In the rows, 128 means zero.
The rows of X fall into 4 groups, and each row is roughly a mix of its group's hidden directions.
X:
[[140 124 145 188 140 138 138 109 119 100 165]
 [111 121 137 127 180 150 146  82 123 157 128]
 [111 126 142 169 154 125 142 162 147 156 168]
 [115 137 119  95 149 130 101  74 120 142  94]
 [122 136 138  99 164 142 151 142 154 133 183]
 [128 137 151  81 104  77 107 112 113 131 118]
 [117 137 130 108 167 108 110  69 114 110 119]
 [118 135 111  88 123 139 161 110  84 149  98]
 [160  98 111 141  97 125 126 137  92 101  89]
 [154 104 142 150 100 113 169 144 102 107 159]
 [127 129 111 107 103  83 139 117  76 129 102]
 [121 156 102 117 170 103  87  97 130 126 112]
 [146 126 128 162 171 158 153 131 150 128 168]
 [189 134 127 146 125 112 129 169 144 116 104]
 [ 91 133 141 124 141 138 149  99  84 170 119]
 [111 111 124 144  81 126 113 110 116 139  72]
 [121 120 149 176 114 136 152 178 113 133 149]
 [120 138 106  87 123 147 156 112 100 153  85]
 [156 106 125 171 170 127 126 108 154 110 151]
 [131 130 126 190 168 139 148 114 129 156 131]
 [ 67 134 103 129  91 157 122 134 123 141 137]
 [131 122 147 123 161 147 138 132 160 137 190]
 [130 121 148 109 151 141 144 148 156 133 191]
 [154 137 133 116 141  82  94  98 155 119  98]
 [126 116 113 124  77 152 122 166 137 128  86]
 [146  94 131 121 113 136 110 113 115 106  65]
 [151 130 131 165 148  81  96 113 136  96 134]
 [134 118 121  97  73 129 130 130  93  95 106]
 [141 100 128 108  93  95 142 154 106  95 100]
 [132 102 178 142 111 141 151 152 133 115 170]
 [147 126 129 120 152 165 161 123 156 122 179]
 [156 104 154 148  95 133 167 158 133 110 154]
 [124 136 115  85 124 117 101  87 106 122  86]
 [139 116 133 189 136  96 130 166 127 114 117]
 [ 87 164 141 105 145  93 146 121 138 146 160]
 [138 106 130 148  88 146 100 146 153 121  80]
 [152 123 140 159 124  67 118 129 124  92 126]
 [137 128 111 115  77 115  95 165 150 102 134]
 [ 81 116 132  89 135 119 115  82 109 140 140]
 [135 138 118 165 172 133 145 134 155 149 171]
 [128 118  93 166 103 150 120 169 164 136 128]
 [141 126 140 119 160  87 150 116 101 111 176]
 [178 131 114 156 139 145 103 157 142  94 112]
 [152  83 141  90 138 178 131 138 127 121 132]
 [117 149 144  84  82 112 132 153  99 140 114]
 [110 146 119 145 162 130  75 125 171 132 120]
 [119 117 143 106  79 128 115 127  97 112  81]
 [124 114 113 170 105 167 144 170 143 138 148]
 [101 132 119  80 119 163 150 127 118 165 103]
 [122 127 107 120 105  87 140 118  69 131 105]
 [103 123 145 140  76 117 115 178 109 133 121]
 [125 128 112 144  90 111 114 118  99 123  68]
 [ 74 124 130 117 134 121 106 111  90 160 104]
 [154 104 156 167 107 117 139 157 158 107 149]
 [146 116  96 122  95 124 144 149  77 110 101]
 [101 146 122 170  90  86 120 119 137 137 104]
 [165 111 153 150 139 158 143 151 150  86 138]
 [181 103 129 168 143 118 120 129 120  94 148]
 [109 161  97 127 125 132 101 115 164 128  80]
 [158 104 124 159 110 130  99 117 117 107  77]
 [ 84 169  98 129 111 147 116 123 156 128 100]
 [101 113 182 145 127 144 124 143 117 120 174]
 [ 95 110 114 161 103 140 122 131 162 136 174]
 [116 139 100  94 126 147 147 104  89 153  92]
 [ 73 137 124 114 127 128 115 119  94 175 131]
 [ 93 131 124  94 136 169 155 125 143 163 152]
 [ 92 138 132  79  91 111 118 127  93 140 125]
 [183 129 146 117 112 126 155 128 134  83 107]
 [128 108 121 133  90 128 166 127  76 142 103]
 [177 121 113 140 125 165 113 174 127 107 130]
 [125 118 127 155  94 161  96 132 156 141  84]
 [150  94 159 123 129 119 154 145  98 131 176]
 [112 124  93 159 102 150 121 161 172 137 136]
 [113 141 107 104 157 121  89  82 124 143 101]
 [176 109 132 159  97 105 135 145 156 102 134]
 [124 129 143 176 105 127 153 178 117 141 149]
 [ 92 133 136  78 116 128 132 115  83 150 112]
 [101 114 147 105  84 155 156 152 103 150 127]
 [140 113 140 143  80 126 136 182 133 100 138]
 [172 157 141 115 150 116 129 126 125 118  72]
 [119 108 140 162 137 148 154 125 108 115 187]
 [143 135 106 193 137 146 109 119 144 104 115]
 [109 162  87  96 157 127 105 102 108 138 118]
 [ 85 146 114  99 134 106 112 104 114 175 128]
 [129 107 130  73 127 124 123 140 165  97 160]
 [117 147 129 118 155 180 119 136 175 149 140]
 [ 88 163 144 117 147  94 140 116 144 149 164]
 [181 145 140 108 148  93 138 143 108 100 114]
 [156  92 126 158  97 115 113 119  98 107  93]
 [158 123 134 110 133 165 161  79 119 111 109]
 [116 109 108 163 148 170 153 145 149 131 164]
 [141 106 116 187 135 128 117 123 159 110 164]
 [ 90 134 122  90 109 115 108 107  89 149 103]
 [125 128 121 109 107  80 136 115  79 128  94]
 [ 88 146 140 125 136 155 123 117 174 167 143]
 [ 86 129 141  95 130 162 141 117  86 154 131]
 [120 106 152  98  97 117 176 149 102 135 146]
 [149 113 149 173 131 144 154 170 131 103 148]
 [147 109 118 185 136 120 118 125 148 103 167]
 [115 115 151 170 144 152 149 102 126 122 176]
 [ 91 142 126  87 135 150 158 137 141 158 160]
 [104 151 122  91 145 140 160 147 134 148 174]
 [134 134 116 118  68 116 100 168 137 107 129]
 [110 117 142  93  97 127 168 136  82 143 124]
 [163 106 146 163 139 143 148 157 151  90 140]
 [ 79 153 138 106 136 111 151 117 143 159 161]
 [117 141 115 146 186 121 122 115 153 161 156]
 [ 83 136 126 101  99 129 121 120  83 160 119]
 [142 131 128  58 106 142 130 114 145 106 142]
 [175 131 140  87 154 102 141 144 106 122 103]
 [132 130 144 102  76 131 118 131  97 109  86]
 [103 124 136 159  89 111 101 177 117 136 115]
 [157 120 131 133 133  76 140 133  88  94 148]
 [125 153 146  79  93 103 127 142  99 134 103]
 [162  95 105 135 105 160 123 140 102 110  91]
 [144 115 145 169 113 138 162 172 141 119 157]
 [127 138 121 158 169 130 102 140 177 118 159]
 [ 77 129 108 164 101 151 105 107 141 130 142]
 [150 100 147 156 144 132 156 137 113 115 183]
 [ 96 123 116 122 101 178 126 122 141 165  99]
 [121 111 148 105  79 130 161 136  86 138 112]
 [139 130 109  84 104 124 113  93 105 103  91]
 [135 101 141 163 145 146 156 132 120 119 185]
 [175 107 164 113 163  97 139 114 121 123 140]
 [166 107 180 130 135 128 158 105 118 101 136]
 [150 140 115 117 151  91  93  99 143 110  90]
 [145 112 133 166 105 111  94 114 129 111  78]
 [121 141 108 139 178 111 105  86 123 148 102]
 [149 135 109 131 121  97 122 123  76 101  89]
 [111 140 111 114 158 112  96  75 141 118 102]
 [124 150 103 162 159 130  75 109 144 123 113]
 [171 120 115 109  89  95 153 132 134 120  95]
 [126 109 115 123  81 163 116 146 120 137  80]
 [135 120 135 194 173 131 138 122 129 138 115]
 [115 135 118 113  97 101  96 120  94 126  79]
 [145 107 121 179 161 138 125 111 166 117 151]
 [110 145  91  98 132 150 138 106  89 153 100]
 [129 147 109  85 125  73 111 121 132 127  96]
 [159 100 124 156 106 138 100 121 116 109  78]
 [ 89 123 151 131  96 104 114 178 126 150 134]
 [144 126 138 169 166 153 122 124 152 108 170]
 [160 112 134 177 152 135 146 134 126 101 168]
 [133 141 127 152 181 135 100 117 161 112 161]
 [128 130 127 174 153 123  88 136 164 114 159]
 [152 127 129 170 142 113  92 132 178 107 136]
 [130 150 117 137 174 126  92 124 166 113 162]
 [168 130 129 158 153 124 112 125 173  98 154]
 [176 114 122 119  83 101 152 133 138 116 101]
 [160  93 177 126 122 107 139 127 101 138 157]
 [113 103 143 132  84  77 132 143  99 134 113]
 [150 148  72 132 151 120 116 121 165 132 102]
 [110 111 175 101 101 144 151 127  87 132 140]]

Here is one row of each group, with its name. Which group are the others in?
[ 98 145  89 139 135 131  88  93 146 117  99] : (10)
[119 140 109  89 115  76 116 126 124 137  86] : (135)
[164 140 127 167 127  94 101 147 137  92 111] : (109)
[163 117 122 147 110 115 109 163 156  81 122] : (123)

[173 108 128 123  82 102 152 147 152 117 119] : (135)
[108 124 124 134 187 138 138  88 132 161 137] : (123)
[133 118 148 171 131 119 104 151 159 106 171] : (135)
[ 74 139 125 107  92 123  99  99 124 144 117] : (10)
[126 105 148 186 134 132 140 175 125 116 140] : (123)
[179 105 138 155 143 105 112 127 120  85 128] : (109)
[148 100 161 132 154 107 135  98  99 115 167] : (10)
[184 127 131 139 136 137 149 137 163  89 142] : (123)
[105 119 117 112  74 138 129 147 123 139  80] : (109)
[ 92 146 105  95 125 122 109 112  92 152  95] : (135)
[146 140 139 125 175  95 140 121 122 108 176] : (109)
[ 95 123 138 148 116 117 113  76 135 149  87] : (109)
[113 157 108 102 114 120 101 122 152 139  72] : (10)
[132 149  84 147 174 131 106 125 164 128 143] : (135)
